In the data rows, the value 128 means zero.
Some points:
[130 142 111 110 137 150 185 158  98 144 132]
[160 197 144 134 173 161 154 107  33 120 105]
[ 98 139 138 130 111 142 135 181  76 115 125]
[ 99  60  84 167  70 119  99 139 218 105 126]
[129 131 126 118 134 105  93  86 173 111 122]
[120 171 149 145 119 163 127  93 138 120 118]
[155 128 112 132 162 127 191 147  83 127  75]
[172 143 140 141 122  94  76   0 130  87  71]
[148 170 142  91 147 119  69  75  68 126 139]
[136 229 155  83 181 244 171 189  95 185 174]
[152 129 112 106 166 140 144 148  88 147 113]
[110 167 153 100 118 125  98 140  65 136 183]
[162  37  70  97 147  37  78  55 142 140 122]
[172 103 212  95 196 151 147 100 182 111 113]
[169 105 132 134 115  99  60   0 133 137 118]
[137  73  87 176 124   6 152  60 111  79  47]
[139  52  76 155 104  41  53  34 179  94  87]
[127 148 137  63 155 213 148 209 138 187 180]
[ 84 141 115 137 112 118 175 156 132 128 122]
[ 97 163 123 131 123 153 127 163  62 131 151]
[128  88 105 105 134 136 149 179 143 159 139]
[108 125 101 122 117 126 109 167 103 139 144]
[136  65 124 172  72 108  86  86 190 107 113]
[127  48  75 160 108   6 166 106 119  90  56]
[ 47  94 133 130  63 137 130 255 120 139 180]
[121 130 121  52 141 170  87 168 153 187 214]
[122 152 146  88 128 114  70  91  63 128 163]
[115 208 157  85 120 218 134 212  96 178 193]
[128 186 178 101  97 202  85  96 179 154 174]
[ 62 150 139  84  83 189  83 222 123 173 255]
[113 158 147 160 114 107 169 171  45  93 105]
[150 166 133 104 158 132  85 100  70 143 141]
[114 144 155 155 112 134 154 192  86 102 130]
[105  11 122 152 154  34  87 111 245  88 113]
[137 131 124 122 163 151 161 207 109 150 134]
[136 102  83 125 150 126 162 190 109 138 112]
[114 141 128 178 114 136 154 142 148  84 105]
[161 198 182 201 121 167 218  92  84  83  49]
[132 118 115 140 118 105  92  76 158 101  93]
[128 143 251  88 199 132   0  75 129 108 213]
[ 92 111  97 151 102 115 157 167 176 125 145]
[127  38  88 128 114  60 119 104 159 124 110]
[107 144 146 115 122 132  97 142  90 129 179]
[122 169 121 128 142 105 180 121 101 113 112]
[ 46 114 102 119  89 130 169 209 161 159 174]
[122 116 112 109 129 119  85 129  91 130 131]
[ 87  79  85 142 104 119 112 217 122 132 157]
[186 206 189 113 143 158  84   0  91 124 123]
[155 126 147 172  89 129 141  93 119 117  92]
[144  88  95 117 145 128 147 168 127 145 102]
[140  78 124 172  70 124  95  83 170 114 101]
[103 181 174  78  94 239  56 104 202 194 255]
[171 122 122  69 168 139  85  94 111 165 128]
[136 132 110  97 139 180 132 185 144 188 166]
[123 129 107 168 139 139 195 219  80 115  82]
[143 108 103 122 139 114  78 103 110 140 141]
[ 73  51  95 193  43 139 143 229 226 113 123]
[145 124 151 202  74 151 190 145 154 103  64]
[ 94  58  61 189 106  54 193 178 155 104  94]
[ 94  84  98 122 108  97 161 152 163 142 123]
[153 149 173 176  97 134 184  96 108  97  58]
[113 106 114 165 133  73 173 128 153  95  83]
[104 123 105  79 142 171 110 201 149 185 193]
[113  76  89 122 128 141 137 239 160 166 151]
[161 113 226 223 142 169 134  94 233  57  67]
[170 112 115 131 150  84 194  88  86  99  55]
[116 154 145  92 122 167  79 160 114 155 190]
[135 109 115  89 122  84 176 128 143 130 105]
[106  77 116 130 111  93  82 147 118 115 137]
[129 176 135  71 170 195 127 162 125 185 187]
[131 203 180 120 153 139 118  99  48 122 164]
[115 149 109 154 121 126 163 145 137 114 120]
[143 114 131 161  90 113  76  43 157 107 101]
[123  93  98 134 137  55 116  65 148 109 111]
[121 163 133 127 123 147 101  96 137 124 136]
[117 139 106 103 138  85  92  57 133 136 155]
[136 176 163 135 108 178 120  87 162 121 129]
[110 117  91 168 138  82 135 102 138 102 110]
[136 127 116 108 141  78  58  33 164 105 123]
[153 121 186 187 196  87 120  43 172  55  58]
[143 146 124  75 163 131 134  81  98 153 143]
[124 162 154 190  77 177 177 159 145  97  88]
[140 206 178 113 130 152  67  15 127 129 150]
[142 189 140  89 177 192 147 147 113 176 172]
[129 171 139 166 112 150 153 104 137  97  97]
[141 118 117  56 143 146 118 150 161 173 172]
[ 96  83  94 109 106 101 110 129 173 154 158]
[130  36 184  75 157 145 111 193 247 151 184]
[125 110 125 162  81 130  87  70 146 129 111]
[141  45  77 125 118  99 164 212 148 135 112]
[122 131 129 136 142 114 107 110  69 109 128]
[157 138 138 106 137  94 182  68 111 110  74]
[123 171 146 155 134 138 168 138 135 106 102]
[109 131 142 130 122 119  99 124  78 123 143]
[192 156 128  95 193 131 134  76  96 147 112]
[146 156 126 112 155  89  97  38 131 124 112]
[135  77 104 121 121  94 171 159 139 134 104]
[125 160 181 136  80 203 141 149 175 137 144]
[121 156 143 118 143 141 117 147  71 121 138]
[135  72 137 172  68 142 103 116 203 120 105]
[116  58  75 140 117  65 138 146 160 138 134]
[161  95  95  99 163  85 125  84  99 127  93]
[169 197 150 130 188 181 228 186  58 147 105]
[ 95 195 179 101 117 197 128 192  87 162 206]
[139 138 135 158  92 132 112  89 162  99  97]
[206 102 209 112 240 135 168 114 154 106  70]
[106  82 102 154  98  76 207 183 136 105  77]
[112 178 125 128 132 153 108 102 146 142 162]
[117 183 142 127 153 136 133 107 148 138 157]
[100  81 101 176  78 133 142 163 196 105 104]
These points spread out most along one direction. How far along it is each point below, from 0 to 99? 50 is the average, and the first point above lies past it.
[178 129 121  70 170 140  99 113 122 167 154] 59
[125 129 120 124 119  84 163 113 123 110 102] 41
[100 107 106 121 127 114  84 136  96 130 160] 53
[109 130 108 121 138  86 119  93 158 120 122] 41
[114 168 137 134 136 163 174 222  68 141 129] 69
[136 139 150 162 113 139 129  75 164 103 101] 40
[130 109 110 110 142  83  66  51 165 122 131] 36
[136  93 108 211  75 102 144  95 140  81  63] 25
[115  98  86 125 130 105 198 167 107 128 107] 46
[123 177 119 105 145 164  97 160  90 158 175] 71
[110  29  76 152  70  82  64 121 223 121 135] 28
[ 56 181 140 123 112 195 158 248  66 156 198] 85
[103  80  82 145 118  62  81  89 165 122 136] 32
[182 177 154 198 128 123 175  29  87  48  13] 27
[149 173 134  90 165 196 169 174 111 174 149] 74
[101 123 126 141 112 123 124 180  91 120 131] 54
[144 117  97  82 162 147  95 126 124 176 168] 61
[114 150 117  92 129 184 122 197 140 188 179] 74
[117 110 109 169 130 146 190 212  68 125  95] 54
[158 207 211 144 109 206 177 136 122 140 118] 67
[116 118  88 122 131 123  85 155  91 149 159] 56
[156  79 100 188 121  38 116  32 139  46  25] 7
[122 255 183  90 166 255 190 199  58 159 160] 94
[147  92  83 106 149  92 115 103 121 148 137] 44
[124 184 148 131 130 140 119  80 141  97 111] 49
[151 155 104 107 148 132 190 153  87 141 111] 56
[138 167 129 142 148 101 171 116 111  95 103] 45
[116 145 138 117 122 155 213 203 125 129 104] 60
[110 176 166 103 133 128  97 114  62 115 150] 61
[113   3  54 119  89  31 112 108 181 130 115] 22
[124 164 128 134 127 116  88  63 144 112 145] 46
[212 119 207 116 255 185 102 127 175 130 116] 57
[112 154 141 114 119 149 129 176  84 127 160] 65
[110  87 109  85 118  95 128 139 154 156 159] 50
[159 149 169 135  96 160 126  81 121 125 108] 50
[ 63  88 116 122  85 146  91 226 145 145 210] 66
[ 99 100 103 141 113  88 134 142 167 129 136] 42
[143 127 144 131  76 132  94  79 159 146 144] 47
[192 128 120 125 185 121 132  93  87 131  87] 44
[104 199 144 137 146 147 180 121 111 127 141] 60
[164 152 163 129 112 147  82  21 154 125 122] 44
[135  81 130 133  73 141  57  85 209 146 159] 43
[147 114 101 117 156 118 167 172 104 147 122] 53
[138 164 144  96 152 158 112 153  83 156 154] 68
[ 99  79  99 150 120  52 171 137 145 112  92] 31
[138 104 123 140 143  89 127 120  71  98  92] 40
[143  76  92 117 124  94 149 126 128 136 103] 39
[108 111 126 123 110 116  87 159  88 120 172] 56
[144 172 169 139 138 146 117  74 152 105 107] 48
[105 182 155 143 127 150 146 167  61 121 139] 65
[105  93  90 124 112 124  96 186 121 155 149] 55
